128 stands for zero in the data rows.
Here is the table:
[144, 102, 144, 140, 134, 149, 147, 101, 136, 111, 136, 153]
[129, 127, 129, 139, 120, 131, 147, 144, 133, 124, 121, 132]
[136, 125, 126, 128, 126, 124, 124, 143, 128, 144, 119, 124]
[147, 129, 122, 146, 97, 148, 133, 145, 148, 129, 132, 141]
[108, 123, 126, 121, 147, 106, 100, 115, 126, 122, 131, 123]
[69, 164, 111, 66, 107, 50, 72, 182, 78, 176, 133, 82]
[163, 107, 133, 193, 113, 207, 171, 92, 181, 113, 147, 165]
[128, 171, 110, 117, 92, 82, 124, 167, 105, 172, 132, 107]
[128, 137, 135, 106, 132, 109, 129, 134, 120, 129, 149, 126]
[99, 134, 137, 142, 135, 142, 124, 141, 116, 110, 135, 126]
[97, 144, 124, 110, 97, 81, 132, 175, 93, 167, 131, 92]
[113, 137, 119, 114, 124, 117, 109, 124, 127, 116, 135, 106]
[192, 57, 145, 229, 109, 212, 184, 94, 189, 92, 116, 186]
[151, 127, 123, 108, 133, 126, 129, 119, 125, 147, 138, 125]
[138, 133, 151, 115, 134, 114, 125, 140, 134, 117, 121, 129]
[156, 101, 108, 183, 74, 156, 161, 136, 165, 128, 125, 148]
[94, 99, 144, 169, 124, 112, 91, 153, 147, 108, 127, 111]
[103, 129, 130, 71, 177, 67, 107, 136, 113, 136, 111, 118]
[133, 154, 109, 97, 123, 103, 94, 157, 98, 149, 127, 96]
[130, 139, 126, 86, 127, 131, 135, 116, 91, 148, 119, 160]
[112, 140, 125, 104, 123, 89, 113, 149, 116, 143, 123, 100]
[102, 162, 137, 74, 143, 92, 70, 139, 88, 138, 121, 101]
[116, 118, 153, 110, 163, 125, 122, 123, 130, 99, 143, 122]
[141, 137, 132, 107, 126, 124, 146, 117, 127, 134, 116, 127]
[112, 147, 124, 88, 147, 107, 91, 147, 118, 127, 129, 116]
[163, 102, 134, 200, 145, 180, 170, 84, 169, 113, 118, 151]
[216, 120, 119, 99, 116, 135, 154, 145, 177, 183, 102, 119]
[148, 106, 119, 175, 125, 159, 163, 125, 168, 106, 136, 153]
[220, 168, 89, 51, 100, 149, 150, 66, 110, 208, 114, 146]
[114, 165, 145, 118, 150, 101, 106, 143, 111, 124, 130, 117]
[180, 138, 111, 87, 113, 147, 128, 110, 141, 160, 126, 134]
[128, 131, 135, 121, 126, 118, 115, 150, 127, 137, 133, 118]
[116, 134, 119, 147, 117, 138, 146, 124, 148, 147, 119, 118]
[128, 139, 119, 86, 123, 141, 123, 103, 102, 123, 135, 141]
[93, 134, 141, 155, 123, 120, 111, 136, 117, 102, 138, 133]
[130, 101, 134, 178, 143, 162, 152, 109, 144, 89, 115, 142]
[155, 98, 122, 163, 101, 160, 158, 124, 123, 131, 114, 139]
[114, 113, 137, 143, 145, 146, 127, 115, 162, 105, 125, 135]
[120, 118, 128, 128, 157, 141, 124, 132, 140, 110, 135, 126]
[140, 123, 116, 150, 126, 146, 136, 134, 129, 121, 138, 139]
[111, 138, 115, 118, 139, 107, 113, 148, 111, 144, 129, 102]
[105, 142, 135, 115, 125, 116, 121, 136, 132, 137, 120, 109]
[129, 104, 145, 180, 147, 176, 160, 106, 168, 68, 102, 158]
[126, 121, 145, 158, 124, 112, 118, 117, 136, 134, 103, 129]
[169, 155, 120, 71, 105, 159, 153, 106, 96, 175, 130, 148]
[123, 134, 120, 143, 119, 128, 116, 127, 131, 122, 131, 119]
[103, 153, 124, 121, 115, 96, 109, 140, 123, 142, 131, 90]
[74, 131, 136, 135, 133, 125, 138, 136, 117, 102, 137, 125]
[117, 126, 125, 130, 149, 123, 121, 107, 130, 115, 122, 141]
[121, 125, 132, 108, 135, 139, 125, 121, 128, 126, 124, 128]
All groups share one centre, and each spreads out both ways along 2 directions of its own.
More rows, each followed by its group:
[133, 109, 126, 143, 127, 113, 132, 130, 144, 128, 121, 101] : a
[79, 120, 136, 156, 138, 99, 117, 135, 118, 86, 128, 130] : a
[190, 157, 108, 66, 110, 141, 157, 92, 130, 196, 127, 132] : a
[78, 159, 149, 52, 200, 74, 85, 136, 120, 114, 125, 87] : b
[142, 102, 142, 151, 144, 155, 144, 105, 152, 107, 149, 156] : b
[135, 140, 120, 110, 111, 136, 137, 116, 114, 138, 118, 144] : a
[127, 141, 105, 101, 129, 139, 125, 135, 127, 145, 127, 136] : a
[120, 135, 107, 114, 95, 113, 129, 160, 112, 167, 139, 90] : b
[169, 80, 142, 220, 136, 201, 175, 74, 182, 90, 119, 171] : b
[82, 124, 140, 158, 140, 118, 110, 138, 121, 97, 132, 137] : a
[140, 144, 126, 107, 107, 145, 126, 115, 121, 135, 124, 137] : a
[120, 144, 115, 138, 130, 107, 123, 132, 112, 151, 126, 105] : b
[108, 131, 124, 117, 127, 109, 127, 137, 115, 147, 126, 115] : b
[125, 91, 120, 172, 126, 154, 158, 109, 146, 114, 127, 142] : b
[139, 115, 87, 154, 72, 112, 137, 144, 132, 172, 153, 115] : b
[162, 111, 119, 144, 110, 153, 160, 131, 141, 123, 122, 130] : b
[124, 130, 151, 111, 141, 125, 119, 124, 102, 120, 154, 127] : a
[156, 121, 113, 76, 126, 127, 146, 112, 107, 160, 143, 119] : a
[162, 146, 113, 86, 115, 135, 144, 118, 98, 160, 115, 142] : a
[167, 93, 141, 206, 104, 187, 157, 97, 145, 90, 121, 166] : b
[143, 98, 132, 182, 100, 155, 159, 121, 157, 116, 126, 140] : b
[116, 126, 147, 118, 143, 124, 117, 111, 115, 125, 124, 116] : b
[123, 118, 126, 135, 108, 110, 118, 152, 112, 136, 133, 113] : b
[39, 97, 167, 175, 148, 121, 85, 158, 104, 74, 144, 127] : a
[142, 140, 126, 132, 131, 123, 119, 132, 141, 138, 135, 151] : a
[163, 123, 117, 145, 125, 115, 131, 155, 167, 153, 126, 118] : a
[170, 122, 125, 189, 104, 184, 165, 110, 155, 111, 136, 163] : b
[135, 95, 132, 165, 145, 150, 137, 106, 163, 119, 132, 141] : b
[171, 146, 118, 97, 119, 146, 129, 111, 114, 143, 125, 145] : a
[93, 115, 123, 166, 135, 118, 97, 147, 126, 85, 137, 126] : a
[147, 146, 117, 101, 119, 155, 150, 91, 117, 122, 124, 153] : a
[64, 99, 143, 154, 136, 104, 119, 131, 103, 54, 142, 148] : a
[133, 133, 121, 115, 124, 135, 111, 117, 105, 130, 141, 128] : a
[137, 85, 134, 167, 142, 154, 158, 130, 134, 116, 146, 148] : b
[109, 138, 115, 135, 122, 114, 124, 157, 116, 139, 128, 108] : b
[160, 119, 130, 145, 132, 159, 138, 113, 147, 122, 146, 138] : b
[102, 154, 136, 84, 157, 104, 101, 131, 132, 131, 121, 107] : b
[94, 124, 146, 119, 142, 119, 108, 136, 94, 92, 136, 132] : a
[142, 126, 123, 154, 137, 118, 129, 126, 144, 136, 122, 114] : a
[175, 73, 144, 209, 138, 215, 192, 64, 180, 78, 121, 198] : b
[87, 164, 110, 64, 106, 70, 113, 164, 107, 153, 117, 102] : b
[127, 139, 121, 126, 149, 110, 105, 132, 117, 123, 106, 117] : b
[72, 199, 147, 27, 158, 35, 71, 157, 76, 138, 133, 68] : b
[133, 122, 144, 148, 149, 130, 144, 123, 135, 127, 123, 145] : b
[142, 129, 115, 141, 115, 133, 122, 139, 154, 144, 128, 119] : a
[71, 150, 158, 65, 168, 81, 73, 138, 115, 116, 113, 113] : b
[142, 111, 114, 135, 124, 157, 152, 124, 138, 121, 125, 152] : b
[70, 199, 143, 26, 154, 27, 52, 195, 63, 161, 137, 59] : b
